128 stands for zero in the data rows.
Here are some points, each followed by its number:
[139 142 118 132 142 142 139 106 138 137 140 106 146 134 121 150 129 136
 110 100 146 125 124 123 142 127] 0
[ 94 119 106 114 121 158 108 140 130 140 129 161 111  94 153 104 150 118
 161  91 115 114 114 152 131 144] 1
[164 161 160 116 114  81 135 186 140 130 145 140 153 124 102 147 114 160
 156 152 113  96 134 161 138 138] 2
[180  88 159   0 105 135 140 255 217   0 182   0 204 188  83  59 136  17
 152  96 129 129 108 155 185 131] 3
[111 143 104 193 153 175 158 102 104 172 160 138  55 121 129 172 159 141
  85 105 156 179 156  83 172 111] 4
[119 129 118  99  88 115  93 154 167 110 125  78 159  96 106 100  95 114
 134 182 150 106  93 150  58 135] 5
[ 86 113 114 103  84 127 125 181 171  94 103 143 124 113 131  84 133 138
 137 149 131 104 130 140 113 137] 6
[166 118  38  28 151  96 138 109 128 111  70 168 168 158 214 101 117  99
 160  84 104 135 127 134 193 119] 7
[143 130  91 132 116  98 121 143 157 128 150 112 180 149 130 135 116 144
 100 104 133 144 121 121 113 101] 8
[222 127 177 156 178 131 188 129  50  68 151 103 127 140  82 125 190 112
 117  97  79  86 183 148 160 112] 9
[ 98 140 132 225 189 188 157  47 121 239 132 157  46  93 142 193 151 148
  87  78 129 173 126  96 166  96] 10
[181 104  92  58 144 103 169 180 136 106  73 112 152 181 117 126  99 102
 151  97  95 130 155 143 167 134] 11
[104 105  83 111 170 166 128 114 162 133 131 103 158 145 142 108 114 101
  86 118 175 162 135 116 144 127] 12
[107 133  84 129 131  69  60 158 169 156 147 144 155  94 134  84 104 157
 133 157 104 182 103 120  80 137] 13
[116 114 119 114 124 140 124 138 127 131 111 133 132 123 151 121 144 135
 120 110 125 125 116 126 165 121] 14
[129  86 153 143 169 191 152 114 119 150 108 129  78 126 167 132 117 103
  98  81 102 143 167 119 155 120] 15
[130 121  74 125 126 143 105  88 124 171 115 151 148 124 155 127  96 107
 150 139 151 173 141  95 102 139] 16
[ 99 171 160 120 127 143 145 176 161  78 148  99 155 158 107 153 153 142
 116 158 136 110 120 140 128 130] 17
[215 181 152 157  69   0 129  60 119  88 134 242 200  78 155  90  81 198
 175 184  83 103 106 152  69  99] 18
[105 141 139 119 111 116 100 146 106 157 108 164 175  89 118 107 126 166
 132 112 119 132 103 131  89 131] 19
[203  97 113  68 111  99 150  67  74 106  73 253 127 143 165 116  94 132
 184 131  32 136  90 151 153 145] 20
[156 123 181 126 143 145 191 167 106 128 146 131  60 143  88 186 141 138
 120 142  98 105 154 143 171  82] 21
[145 113 118 134 166 178 156 124 120  98 125 124 110 150 135 157 118  86
 106 104 131 146 176 103 197 108] 22
[ 52 110 103 142 148 141  84 107 150 159 141 100 132 163 127 111 136 119
  86 121 190 135 131 119 139 136] 23
[112 161 135 205 131 182 154  99 137 166 168 114  76  88 139 142 163 118
 113 149 136 125 158 115 105 134] 24
[177  94 124  64 167 124 166 172 182  52 136  25 120 236  85 118 135 100
 140 106 126 100 120 115 178 119] 25
[122 134  65  76 114 108 128  83 140 132 112 195 161 132 157 111 112  75
 131 162 141 141 112 153  92 130] 26
[139 117 164 151 151 149 163 157  85 118 136 119 110 118  82 146 168 143
 117 125 120 109 151 156 127 110] 27
[ 75  79  97 153  89 152 105 132 131 126  92 133 107 137  91 115 140 137
 125 132 141 116 120  98 126 144] 28
[ 84 146 166 139 110 183 129 141 133 103 144  60 105 141 126 129 161  90
 128 113 139  95 162 121 116 135] 29
[ 11 176 158 167 130 226  87 163 165 187 182  95  89 125 143 100 159 171
 111  99 191 116 125  87 150 170] 30
[101 122 111  88 116 117  95 122 114 131 132 136 104 129 143 125 110 108
 158 138 119 154 111 141 123 147] 31
[152 124 119 166 142 215 173  84 129 116 121  51 158 135 123 153 164  72
  70 112 209 118 142 102 143 131] 32
[133 162 149 141 105  95 108 105 120 163  96 170 116 102 141 134 107 182
 144 140  80 169 131 139  98 120] 33
[113 138  85 124 111 126  83 107 145 140 121 116 162 133 146 126  87 139
 128 131 111 136 127 118 107 131] 34
[ 85 108 110 141 146 176 153 132 112 155 134 112  99 113 140 108 119 153
 131 106 129 119 114 155 147 139] 35
[119 163 142 148 170 112 116 100 131 195 154 180 137  96 117 125  89 185
 100 128 117 165 119 111 135 121] 36
[194 137 181 124 124  86 174 104  78  62 142 120 106 126 114 191 143 121
 177 180  90  71 123 159  90 119] 37
New points follow, each followed by the numbers of its two nearest points above by angle, nearest first.
[140 128 148 147 125 105 139 166 124 126 125 123 149 120 125 127 116 145
 144 131 110 128 129 126 139 133] 2 18
[152  99 188 138 183 120 198 172 109  80 137  91  50 116  85 173 139 134
 107  96  94 137 169 115 154  96] 21 27
[112 123 137 142 157 188 152 128 133 132 112 116 109 138 129 132 152 120
 134 133 177 106 130 154 141 149] 32 35
[107 138 119 133 118 132 115 101 133 141 160  95 111 100 120 112 141 117
 108 131 135 142 145 124 140 154] 24 30
[101 114 112 163 122  92  98 134 138 157 111  98 130 109 130 124 108 154
 150 129 129 151 114 101 105  76] 13 34
[ 70 140 137 139 100 105  74 120 180 132 160 108 153 132 100 115 102 138
 117 134 158 115 133 124  77 146] 5 23
[127 115  99 129 139  94  88 136 145 112 127 147 138 118 163 105  99 163
 107 123 122 147 121 122 108 114] 13 34
[ 66 116 125 149 134 162 100 158 146 153 152  94 111 113 113 124 149 154
 116  96 159 143 130 119 109 123] 30 23
[150 148 144 123  96 112 126 101 138 106 115 168 141 140 137 150 134 122
 144 186 126 123 102 148 103 146] 18 37
[189 123 106  95 109  93 155 117  83 143  84 189 107 102 175 113 140  86
 191 139  57 125 130 141 149 107] 20 7
[131 105 106  86 104 176 123 173 142  61 106  77 119 148 138 122 151 109
 158 115 133  89 117 148 129 143] 3 25
[154 108 151  34 174  97 144 186 151  42 137  35 206 219  88 116 118  12
 119 131 185  86 103 149 150 106] 3 25
[120 140 117 119 123 165 125 158 119 109 117  93 127 145 110  72 135 102
 129  86 120 106 113 121 169 129] 3 25
[112 109 151  95 157 122 104 196 121 107  95 115 123 145 129 100 152 129
 144 123 134 129 135 147 147 130] 3 11
[120 116 148 149 128 115 103 109 119 122 113 184 178 150 147 114 110 142
 130 172  73 105 105 153 104 145] 18 20
[142 125 160  72 127 117 151 122 129  70  72 159  93  90 149 107  64  89
 176 166 109 118 144 153 145 196] 20 31
[113 122 112 112 135  92  90 148 171 185 128 127 178 122 138  95  74 115
 140 110 136 174 114  97 140 144] 13 34
[114 150 148  67  95 144 118 156 151 100 113 125 187 179 129  95 119  82
 159 110 119 111  95 144 113 149] 3 5
[190 110  87 100 140  89 126  77 115 131 114 209 124 115 185 134 123 124
 173 134  53 147 129 145 140 133] 20 7
[174 122 132 140 114 106 144 109  79 141 110 189 107 130 123 167 116 161
 146 149  91 122 105 145 137 106] 20 33
[105 124 158 111 161 166 141 174 118 120 139  86 136 154 101 138 128 118
 142 106 142 135 136 125 172 136] 25 3
